In the data rows, 128 means zero.
What is the hidden score of each row? Scores go from 0 to 40, and 20 is about the middle. The score is a weighted sum of the row's numbers plus the product of two more (or one squared), each taken from its middle value.
[130  91 125 110  91 108  98  71  95 123 162 135 111 105  98 130 120 146 143 112 149 137 142 134
 110 130  96  90 144 126] >> 27
[129 125 129 117 106 105 147 135 106 114 128 140 131 112  89 167 120  95 139 150 121 108 147 128
 109 136 138 100 132 150] >> 16
[115 126 120 155 119 153 192 147 110 122 134 151 134 115 132  89  80 113 155 142 126  89 101 124
 149 131 154 120 134 140] >> 23
[111 154 156 119 144 132 138 165 128 127 125 160 145 119 132 104 133  98 146  61 102  89 100 122
 165 115 177 143  77 149] >> 14
[130  91 142 155 117 132 104 118 111 139 135 114 136 121 168 174  91 124 136 113 154 114 143 124
 108 134 143  93 151 130] >> 22
[ 96 178 147  98 158 127 149 186 115 116 114 106 127 133 138  90 130  84 144 113 142 102  93 140
 184 136 186 169 125 127] >> 25
[143 114 115 148 122 112 151 109 121 164 154 155  87 143 118 147 117 155 130 124 142 149 152 122
 105 146 114  89 148 107] >> 23
[235 177   2 186 150 210  68 145 227 231 172 128  38 163 201 195 174 196  21 187 198 207 168 117
  88 147 112 186 207  13] >> 20
[133 120 135 110 111  81 143 102  77 148 129 133 163 139 124 110 102 141 120 133 127 120 128 147
  96 126 125  57 138 125] >> 34
[178 108  81 179 140 135  26 111 145 166 130 122  74 135 129 179 122 160 103 146 152 169 137 134
  80 129 106 128 175  90] >> 28
[109 169 150 114 182 133 166 162 140 115 119  95 147 126  88 121 153 139 141  85 108  94  94 137
 165 118 164 141  98 126] >> 22
[217 136  59 187 125 142  77 131 190 194 140 109  63 133 157 161 156 174  56 179 150 204 164 123
  84 130  93 158 197  52] >> 21
[101 121 154 105 147 100 180 100 120 123 100 146 158 121 124 110  99 110 142 120 110 100 109 138
 148 139 133 148  85 150] >> 13
[ 95 139 147 137 143 159 125 136 108 110 125 139 165 130 116 129 132 122 137 113  96 161  97 142
 144 126 137 118 111 143] >> 14
[126 118 143 117 116  97 135 154 123  93 128 105 145 127 112 137  94 137 139 139 100 117 131 131
 115 125 127 119 149 150] >> 12
[152  82 120 127 103 140  80  93 145 122 141 139 132 124 154 133 127 114  99 109 128 122 142 132
 108 139 103 122 145 127] >> 17
[145  92 105 151 112 115 121  93 120 132 144 136 119 145 166 139 139 162 120 146 145 137 115 151
 109 122 110  87 148 108] >> 29
[186 115  67 165 120 167  58  95 150 168 146 152  82 147 146 196 158 179  81 162 183 143 167 135
  96 135  91 134 178  65] >> 22
[ 99 130 154 128 175 156 129 136 125  64 114 117 135 116  95  71 102 130 153 117  80 108  93 122
 162 123 160 118  79 145] >> 17
[158 118 102 159 101  95 112  65 163 154 129 123  94 125 154 127 129 154 103 148 144 167 138 143
  91 135 114 100 162 114] >> 29
[ 91 157 173 103 149 133 167 157 107  95 114 120 144 152 113  99 142 112 139 112 112  99 102 135
 158 121 211 133 108 141] >> 21
[213 213  21 155 200 251  71 188 255 195 140  97  29 152 178 153 220 202  26 157 179 185 101 109
 139 109 119 255 169   0] >> 21
[102 138 146 139 129 160 123 144 118  89 118 105 175 107 125 109 114 119 147 118 120 123 108 143
 151 106 133 141 101 154] >> 11
[220 154  51 186 116 196  16 102 239 206 148 152  52 122 184 213 179 209  18 165 182 238 159 116
  57 172  33 193 174  20] >> 25
[105 133 142  77 151 137 167 162 123 131 144 128 134 141 159 128 121 108 149 126 133 115 135 151
 147 117 113 108 102 153] >> 24
[116 164 149 111 144 163 137 181 135  89 133 128 159 121 156  68 157  98 152  74  95  97 114 139
 150 131 164 136  73 149] >> 20
[134 107 118 126  95  84 126  70 110 145 139 143 138 116 154 156 109 125 125 145 132  92 139 146
  96 123 129  96 122 119] >> 24
[145  54 120 140  92 122 119  89 123  93 130 149 120 113 103 155 104 115 128 122 152 116 139 123
 131 148 124  71 148 130] >> 26
[118 115 133 137 126 148 118 112  88 107 128 131 130 121 146 127 138 101 146 126 123 125 142 149
 133 127 129 113 139 146] >> 16
[117 146 146  99 119 101 124 123 126  89 127 150 143 136 107 112 105 120 150 125 125 108 133 121
 107 132 118 126 142 141] >> 21
[114 122 151 106  97 152 167 145 118 123 119 117 144 121 117  98 149  77 145 156 103 125 120 117
 133 122 125 139 114 150] >> 15
[145  94 126 149  76 122 104 104 126 154 141 146 115 120 146 129 102 141 125 140 150 142 142 133
  89 114  91  80 126 119] >> 33
[120 136 141 127 108 167 119 139  94 113 124 116 133 117 114 122 111  80 154 140 112 134 144 127
 131 127 133 130 126 148] >> 15
[ 96 173 138 102 141 175 181 173 108  85 127 149 145 117 106 101 118 136 151  98 122 115  89 143
 148 133 170 139  61 142] >> 19
[ 90 162 147 106 154  80 153 143  77 121 148  90 147 148 121  98 127  81 150  88 119  99  96 126
 170 108 145 155  79 154] >> 24
[ 93 121 169  95 125 133 135 108 125  98 147 122 125 110 164 109 128  85 146 126 122 135 112 116
 142 126 144 129 130 153] >> 9
[156 122  99 140 103 106  86  97 137 167 125 119  89 129 132 164 114 163 105 186 150 168 147 129
  95 120 118 125 160 103] >> 22
[115 141 151 124 125 120 119 127 116 106 108  97 140 126  88 109 114 105 150 106 110 127 120 119
 135 133 144 122 150 153] >> 21
[111 121 149 140 137 150 173 135 144 135 129 142 165 128  92 114 159  99 144 133 121  93  90 128
 140 124 132 136 100 163] >> 26
[111 185 136 116 162 119  99 171 132 114 111 111 140 161 125 106 166 131 151  93 131 104  94 134
 176 126 166 170  85 136] >> 24
[118 128 127 102  99 119 166 122 118 139 132 129 130 113  94  90 126  91 145 123 125 107 134 136
 146 145 137 103 139 145] >> 27
[ 93 154 126 130 137 133 118 125 120 132 116 113 146 129  88 130 109 110 142 124 131 111 127 135
 155 122 183 140  84 149] >> 19
[112 205 139  96 181 135 130 165 146 122 110 110 120 159 149 114 175 132 141  87 112 117 104 131
 184 123 155 156  82 129] >> 34
[127 151 147  92 147 102 146 158  96 120 136 117 153 131 149 121 128 102 132 146 116 113 115 132
 154 121 142 142  98 150] >> 18
[125 167 139 118  95 125 147  98 114 115 133 135 155 109 121 123 129 130 130 155 137 121 150 130
  95 131 108  78 121 123] >> 22
[108 131 181 114 130 132 166 149 130 126 117 131 125 131 153  88 119 106 145 113  98 137  90 127
 155 113 144 141  84 149] >> 18
[101 141 166  92 162  94 152 179 117  83 112 121 155 164 158 100 134 102 150 103 106 105  78 112
 156 127 150 130  99 145] >> 19
[135  87 131 112 101  90 122  78 119 164 149 109 147 120 138 123 119 147 128 153 150 109 159 135
 108 123  86  75 151 139] >> 29
[108 121 128 103 109 122 129 121  99 131 114 132 154 123 131 151 121 110 139 130 120 125 136 134
 122 158 114  93 135 147] >> 29
[ 99 161 147 129 175 115 163 184 118 107 108  61 159 141 123 115 142 102 145  85 136 121 109 121
 160 110 136 139  89 163] >> 21
[ 89 128 174 131 139 139 126 151 110  63 115 125 140 119  70 106 179  96 132 107  94  99  93 128
 157 122 151 134 104 148] >> 24
[107 133 153 116 112 106 131 180 117 118 119 105 151 127  89 118 135 108 145 125 121 119 126 118
 167 126 139 154 109 154] >> 16
[ 84 104 146 110 123 178  95 151 114 105 127 152 159 110 112 107 116 147 150 116 105  78 127 133
 143 140 132 112 159 159] >> 20
[120 131 152 105 149 124 166 164 119 122 114 154 163 122 157 126 114  80 156  96 117  66 103 123
 170 115 153 156 111 154] >> 6
[149  84 112 135  84  62 114 113 120 145 137  91 125 118 111 169  96 164 111 131 167 130 162 118
  83 134  93  93 165 122] >> 26
[106 140 155 131 135 137 163 162 124 122 113 117 144 133 136  88 163 113 164 120 111 103 101 118
 174 130 123 139 105 143] >> 18
[172 136  59 127 120 137  65 105 154 168 154 146  90 125 133 156 127 175  88 147 179 159 144 138
  91 152  95 142 182  86] >> 30
[169 133  84 183 129  90 121  95 152 189 169 114  79 142 140 178 127 185  89 171 148 148 145 125
 110 124 107 136 149 115] >> 14
[170 109  91 138 112 115  81  95 177 173 149 140  95 151 161 159 119 152  85 153 159 185 156 121
  78 137 101 112 177  87] >> 19
[121 102 132 129 118 122 117 107  82  91 108 126 141 142  95 134 109  94 155 138 129  83 157 129
 109 115 134 118 143 144] >> 18
[157 190  95 131 178 156  69 201 199 153 136 116  88 162 141 141 182 153  73 141 106 151 129 121
 157 124 144 220 133  76] >> 20
[120  95 124 126 115 137 167 110 106 115 123 172 142 128 119 137 132  99 133 151 135 130 135 123
 100 123 128 117 154 123] >> 10
[172 102  59 148 121 156  55  98 163 187 168  99  69 168 169 178 131 129  83 134 148 203 170 107
  83 136  82 150 164  63] >> 24
[112  87 151 141  90  53 137  95 116 116 131 116 132 127  86 138 115 157 147 133 119 136 139 133
  98 144 110 109 145 128] >> 23
[112 132 141 131 125  95 168 140 118 122 116  95 149 126 132 131  91 107 125 148  92 141 169 152
 136 119 161 119 133 140] >> 10
[129 110 116 125 104 114  95  89 134 129 142 127 127 143 134 153 111 142 132 132 139 137 165 135
 119 118 140  90  94 123] >> 18
[107 164 147 138 149 167 108 138  97 127 131 127 124 114 123 106 129  76 143 109 110  81 112 143
 146 120 153 118 113 160] >> 27
[ 90 168 130 111 170 193 140 150 123 114 110  94 151 123 108  98 128 112 144 100 128  94 113 143
 161 139 183 144  72 148] >> 24
[118 164 138 119 174 156 108 143 139 126 114 120 139 144 137 118 160 115 130  99 131  97 103 120
 175 116 185 163 101 147] >> 14
[219 126  19 182 143 175  61 124 229 196 172 169  29 125 184 192 154 206  35 174 201 207 152 119
  46 142 102 174 227  24] >> 17
[142  79 144 133 104 140 136 115 108 122 116 117 165  90 108  87 116  92 157 112 120 128 155 114
 112 124 107  95 143 138] >> 19
[108 133 127 106 147  94 134 175 118  93 112 131 145 129 104 120 159 131 148 105  87 127 112 131
 156 126 143 155  71 150] >> 22
[125 121 167 117 123 201 148 137 114 124 129 115 131 115 112 112  95 107 149 133 108 129 125 131
 136 130 141 139 115 152] >> 21
[170 107 100 146 101  85  81  92 124 138 132 138  89 125 176 130 121 117 108 120 125 144 149 111
  87 115  82 141 138 107] >> 16
[140  99 111 120  94 111  96  90 128 115 123 162 117 125 182 145 132 145 127 164 144 143 135 132
 100 128 114 107 152 110] >> 16
[ 90 155 138 126 146  87 146 181 116  71 109 110 131 145 158  93 148 132 145 124 109  97  88 130
 162 118 164 118  83 148] >> 17
[127 115 144 121  94  80 155 123  98 116 148 126 144  97 111 140 104 112 128 156 127 119 143 122
 119 116 129 125 161 141] >> 10
[120  96 117 106 112 131 154 114 114 134 123 150 149 137 100 109  82 104 139 120 114 112 130 117
 109 134 116 128 138 142] >> 20
[143 174 102 128 190 197 167 176 155 156 122 141 104 145 149 157 177 148 109 110 109 119  96 131
 162 119 181 162 103 100] >> 14
[103 158 169 107 163  95 148 155 126 102 113 158 130 121 130  97 155  91 128  96 110 114 117 145
 141 110 180 172  83 137] >> 13
[118 114 124 114 113  93 137 143 117  96 143 126 139 143 125 122 127 106 144 118 113 101 128 126
 128 132 141  98 133 167] >> 14
[128  95 113 138 103 117 126 100 115  97 130 163 128 110 112 178 113 122 129 132 127 127 119 129
 100 158 134  68 154 129] >> 23
[127 127 152 152 113 154 132 136 125 127 122 132 159 120 144 111 123 131 128 119 117 141 126 126
 150 114 124 130 169 156] >> 3
[113 109 152 103  96 128 149 114 122 140 109 137 162 119 119 123 122 131 145 148 122 121 132 112
 148  98 160 140 129 141] >> 11
[105 143 157 126 177 105 114 136 123 107 127  99 142 113 127 134 121 116 152 130 102 131 136 145
 143 129 173 115 105 144] >> 18
[122 102 128 139  83 150 202 117  90 149 111 131 136 125  97 116 114 137 144 133 111 101 136 118
 110 130  86 106 155 134] >> 21
[128  78 145 133 119  97 143  90 111 137 149 151 138 132 141 151 124 146 134 147 143 155 141 109
  83 126  99 110 154 142] >> 10
[127  88 129 140 130 125 128  80 102 161 134 138 127 114 173 103 128 168 120 135 154 111 150 140
  78 126 123  57 144 131] >> 28
[121  74 133 119  81 112 167  94  94 124 119 155 138 108 159 121 108 111 152 143 110 116 145 121
 122 122 124 104 136 152] >> 9
[ 96 161 167 108 180 142 121 179 131 113 119 111 132 113 138  80 158  85 148 108 105  72  80 144
 182 120 177 159  73 133] >> 34
[ 92 162 149 107 164 113 161 181 107 106 100  96 145 146 104  98 160 126 134  82 115 104  95 145
 174 119 188 167  82 144] >> 23
[121  94 119 137 102 122 118  92 107 117 121  99 138 116  88 104 108 135 117 108 115 125 150 132
 120 140  91  99 123 133] >> 25
[ 95 154 160 148 146 116 189 151 135 159 101  98 143 139 144 118 136 105 166  95  90 107  92 146
 167 131 133 122  57 153] >> 29
[ 95 194 157 128 162 100 166 179 119 122 116 145 155 111 149 121 170 132 159 114  83 110  89 137
 191 128 166 136  73 170] >> 11
[ 97 139 161 113 133  96 177 142 100 102 115 127 128 134 133  95 160  90 162  94 121 116 121 138
 152 115 153 141 108 159] >> 15
[127 184 124 118 189 190 155 159 165 119 122  84 116 154 102 108 209 104  96 116 107 110 102 123
 167 103 160 179  82 110] >> 17
[187 128  95 164 120 128  83 101 160 170 155 163  71 144 147 201 130 185  81 161 153 190 181 119
  85 129  90 135 170  80] >> 10
[155  90 127 134  93  81 115 109  89 133 119 138 106 110 133 181 117 130 118 119 132 135 157 132
 110 124 120  86 162 120] >> 20
[184  99  66 195 108 154  88  79 180 165 157 135  87 123 129 152 145 169  70 191 155 182 145 115
 102 144  67 155 150  84] >> 28
[130 126 123 132  87 145 136  90 123 106 120 134 129 126 115 115 103 138 154 128 121 111 148 154
 101 117 130 121 110 145] >> 20
[130 119 136 128 129  82 162 152 123 128 104 132 129 123  85 113  86 114 136 139 130 139 132 125
 140 122 122 121 155 141] >> 18
[128  82 129 133 106 117 151 119 114 133 120 153 149 135 143 131  99 106 155 138 132 144 135 116
 114 153 119  82 150 136] >> 16
[148 122 106 147 117 127 105  90 159 153 129 151 112 141 151 148  97 159 104 130 161 151 152 121
 117 146 101 132 150 102] >> 13
[104  86 142 118 128  65 134 128 105  82 103 140 141 118 128 163 113 107 155 115 101 101 126 124
 110 132 154 111 140 138] >> 16
[146 112 132 141 103 127 149 102 107 110 135 109 134 107 139 153 103 116 150 139 148 135 138 131
 100 134 100  90 131 148] >> 16
[ 94 149 164  90 169  81 147 160 107  85 125  88 170 129 144 102 136 115 160  86  92  75  95 128
 182 116 156 131  80 157] >> 26
[121 182 147 119 167  90 142 192 107 113 114 122 131 129  80 114 130 110 135  94  94 111  96 139
 153 112 147 133  82 127] >> 25
[199 115  69 163 132 152  71  80 185 167 151 172  61 148 152 170 137 179  70 168 179 224 155 126
  81 158  77 125 188  66] >> 19
[139 130 133 114  88 112 161  92 124 123 135 122 116 118  79 113 103 124 145 146 137 112 145 130
 110 128 106  91 141 126] >> 24
[103 169 163 121 138 150 114 138 107 141 130 108 142 119 104 125 134  78 152 154  92 137 117 133
 138 135 135 125 121 143] >> 25
[138 113 117 151 105 159 142 109  93 118 101 142 135 140 143 135 121 132 148 153 106 117 133 123
 110 137 100 100 129 146] >> 13
[127 105 112 130  82 109  92 104 122 145 140 126 141 114 124 102 144 148 122 141 110 124 135 121
 105 126 140  93 154 117] >> 28
[141 214 113 139 203 173  91 157 168 171 134 143 115 175 125 134 162 121  99 122 122 147 102 133
 167 125 123 209 101  83] >> 19
[ 92  96 166 116 153  86 191 148 137 123 116 120 162 140 114  72 116 121 146 129 110  91 133 130
 135 120 188 144  88 147] >> 15
[131 111 136 146  89 136 102 111 125 150 125 143 140 127 107 113 109 133 120 157 135 133 151 114
  98 132  99 117 148 132] >> 19
[111 139 122 125 150 163 148 124 110  89 143 124 154 133 100 123 110 123 156 146 115 137 107 129
 159 129 136 131 139 142] >> 9
[157  72 112 161 121 133  92 108 138 165 137 150  78 110 139 179 116 141  99 123 129 136 145 147
 119 136 108 108 157 127] >> 23
[124 133 145 108 131  98 128 103 108 101 128 161 134 106 120 112 145 106 148 145 102 115 110 148
 117 136 132 124 137 142] >> 20
[120 179 131 125 121 101 122 117 109  89 119 159 160 136 153  94 104 101 138 129 114 127 116 138
 147 154 116 132 140 143] >> 14
[171 109  98 177 112 146  66 106 158 178 129  97  92 120 176 177 126 176  82 182 178 191 159 116
  90 139  92 160 167  90] >> 17
[166  86 126 155 134 134 102 109 146 164 133 140 104 142 105 123 131 132  93 146 146 173 138 134
 100 138  99 113 175 102] >> 30
[100 128 150 120 136 145 160 146 141 107 123 120 154 113 136 115 111 103 136 127 104 109  98 132
 136 110 131 121 106 143] >> 12
[ 90 136 169 108 156 120 188 184 121  98  90 113 152 141 117  87 128 142 155 121 135  77  79 114
 175 123 164 127  83 141] >> 20
[148 105  91 126  96 150 121 102 131 165 146 111 107 120 164 148 117 138 136 137 144 143 158 125
 113 130  45 108 130 116] >> 26
[126 148 142 127 114 107 162 125 114 109 139 117 137 140 122 149 147 104 155 107  91 123 132 139
 106 145 137 125 156 149] >> 15
[142  72 138 129  98  98 125 107 122 156 136 128 129 108 143 125  97 150 149 117 134 135 126 153
 104 123 130 101 137 129] >> 33
[115 117 126 141 112 183 155 142 102  98 112  85 141 145 135  75 108 123 154 157 130 121 113 114
 140 106 155 161 129 159] >> 7
[108 154 128 125 137 156 133 149 139  94 117  88 138 121 126  90 127  92 150 111 107 121 109 116
 155 138 137 132 103 144] >> 17
[119  71 142 149 104  51 167  78 110 123 115 112 146 108 113 176  85 161 141 136 109  96 134 140
 114 131 109  64 130 135] >> 18
[109 129 139  89 147 135 150 156 104  93 124 130 164 123 104  80 121  99 136 102  99 115 123 129
 159 120 130 105 119 159] >> 31
[120 107 129 142  90  81 147  98 110 111 127 119 145 124 124 162  77 104 132 140 147 119 134 138
  96 155 118 115 109 154] >> 25
[131 133 147 122 109 109 122  90  92 141 112 112 146 120 106 101 109 115 161 108 108  81 124 129
  99 127 136 106 158 137] >> 31
[125  79 134 127 113  40 153 109 108 119 133 160 146 103 120 129  80 104 127 138 121 104 141 140
  98 130 119 100 159 138] >> 14
[163 125 101 138  99  96 119  89 142 142 134 155 113 134 145 131 130 129  97 155 143 158 148 125
  84 122 105 118 171 113] >> 14
[124 124 148 102 119 137 119 142 108 109 125 137 146 112 116 100 128 103 152 110 107 135 147 127
 143 138 152 138 122 156] >> 17
[134  99 111 130  97 136 122  99 119 141 138 130 122 122 155 154  90 143 137 145 146 159 136 135
  87 133  97  94 167 138] >> 15
[104 198 140 106 156 146 152 159 154 159 109 122 145 124 153 114 146 153 126  97 122 126 106 134
 179 117 153 174 118 113] >> 27
[137 133 118 132  76 108 145 111 123 106 152 112  96  99 137 159 133 137 109 125 159 134 170 130
  90 131  72  99 132 112] >> 17
[111  95 161 106 107 149 140 132 126 123 136 131 156 114 101 113 129 110 151 131 126 106 117 126
 145 111 118 131 147 140] >> 14
[160  77 119 123  94 128 130 103 119 153 148 153 106 123 107 140 107 130 109 132 129 157 176 130
  98 126  71 106 142 110] >> 18
[162  86 120 109 111 120 140 108 110 126 133 142  92 129  96 146  96 145 119 118 139 129 156 133
 117 134 148 107 147 119] >> 20
[ 96 148 166  94 148 121 145 163  96 108 129 114 158 144 111  66 116 111 150 108 107  84 101 130
 181 108 161 124  83 150] >> 22
[100 145 141 117 175 103 130 191 127 118 129 127 183 146  86 120 135  99 153  92 108  86 109 120
 193 106 175 148  83 154] >> 15
[ 94 146 149 103 163 117 131 177 117  80 119 125 148 131 120  63 127 132 141 108 108 119 127 135
 174 127 159 147  87 147] >> 21
[123 106 133 121  92 138 128  97 128 170 126 131 118 115 122 159 128 145 138 143 149 119 157 140
 108 133 105 105 145 127] >> 24
[106 213 147 114 161 103 119 167 131 132 111  90 154 144 134  97 167 110 129 109 111 116  87 145
 161 110 175 161  92 147] >> 24
[128 124 146 134 105  99 149 133 123 119 121 149 175 107 123 153 106 101 149 109 118  91 142 131
 120 151 132 121 141 143] >> 12
[142 101 117 146 109 106 158  67 112 107 111 130 121 168 132 135 134 154 118 147 125 151 146 127
 107 135 101 118 171 118] >> 15
[137 193 107 131 179 222 113 184 169 151 131 141 111 154  98 137 187 152  84 134 127 148  81 121
 155 134 147 174 121  72] >> 25
[ 89 145 142 135 119 119 139 158 125 120 131  96 159 134 135 118 154 115 149 128 134 137 113 126
 138 138 133 144 109 162] >> 15
[152  85 101 171 137 150 101 109 121 143 134 134  86 132 159 160 119 160 103 169 151 139 152 114
  80 124 120 121 143  78] >> 21
[122 153 140 124 135 164 190 136  87 104 109 119 151 125 134  98  99  78 149 123 109 152 108 119
 149 125 159 134 130 141] >> 9
[131 203 116 116 163 145  96 157 188 154 120 123  84 152 146 129 169 173 107 125 131 109  86 118
 166 120 137 187 103  94] >> 23
[130 117 140 111 100 121 108  97  94 143 106 152 145 118  97 138  61 118 127 157 145 127 143 130
 112 131 109  77 153 141] >> 24
[132 136 117 130 129  87 108 122 139 148 137 137 117 134 122 136 114 119 113 136 162 144 153 115
  87 127  84 127 138 135] >> 24
[144 119 122 107  96  96 123  84 138 114 138 126 110 130 162 125 115 146 138 160 115 111 130 127
 100 132  89  95 128 141] >> 17
[126 107 153 116 136 183 129 151 131 106 107 130 140 106  99 120  87 100 148 113 111 136 101 119
 128 132 144 144 109 138] >> 18
[169 186  64 130 201 195  84 171 209 181 144 123  56 136 177 123 189 163  60 141 133 176 106 115
 150 145 167 218 139  58] >> 22
[122 129 132 127  93  84 129  95  77  99 128 136 148 112 136 133  73 115 137 138 122  97 129 127
  94 138 118  97 126 145] >> 17
[126 117 124 127  85 106 142  94 106 128 124 123 151 130 108 140 103 118 141 121 136 120 155 140
 104 131 117  84 145 139] >> 20
[216 149  28 175 134 160  87 103 188 231 171 127  50 126 176 205 153 141  63 166 177 214 165 110
  49 148  78 143 166  45] >> 24
[ 91 189 154 125 139 143 171 142 114 106 105 131 157 129  93 113 110 117 148 113  98 116  92 139
 179 109 148 120  99 162] >> 9
[ 93 118 151 103 141 124 137 174 100 125 115 111 135 126 131  99 118  83 151  93 139 110 124 137
 150 138 111 125 112 138] >> 30
[130 120 146 109  95 139 141  87 103 103 141 119 123 115  94 137 121 111 139 158 135 136 140 137
 104 128 133  88 145 147] >> 22
[138  79 103 144 106 107 105  76 135 178 131 120 107 125 108 152 125 159  95 117 128 142 179 132
 103 134  87 118 150 106] >> 28
[119 117 139 144 141 109  89 106 104 135 126 118 138 128  83 124 110  92 139 131 133 111 152 146
 106 123 125 101 118 144] >> 28
[102 126 152 145 137 169 134 137 116 128 116 135 138 120 102 129 121 116 152 130 122 109 134 121
 136 118 125 116 119 139] >> 14
[148 207  75 150 182 152  60 180 194 168 114  94  96 172 117 145 202 173  64 130 146 154  87 133
 176 108 155 213 111  63] >> 26
[135 112 128 128  82  94 139  77 101 122 123 142 135  99  87 110  85 143 135 147 159 134 158 128
  69 130 142  97 153 142] >> 20
[232 163  31 159 153 157  98  98 255 216 179 138  28 156 183 203 159 212   0 218 215 216 184 122
  77 151  87 198 201  31] >> 10
[102 144 143 108 113 144 109 137 108 127 127 133 132 127 132 115 153 133 138 126 121  94 119 120
 158 131 147 143  93 148] >> 20
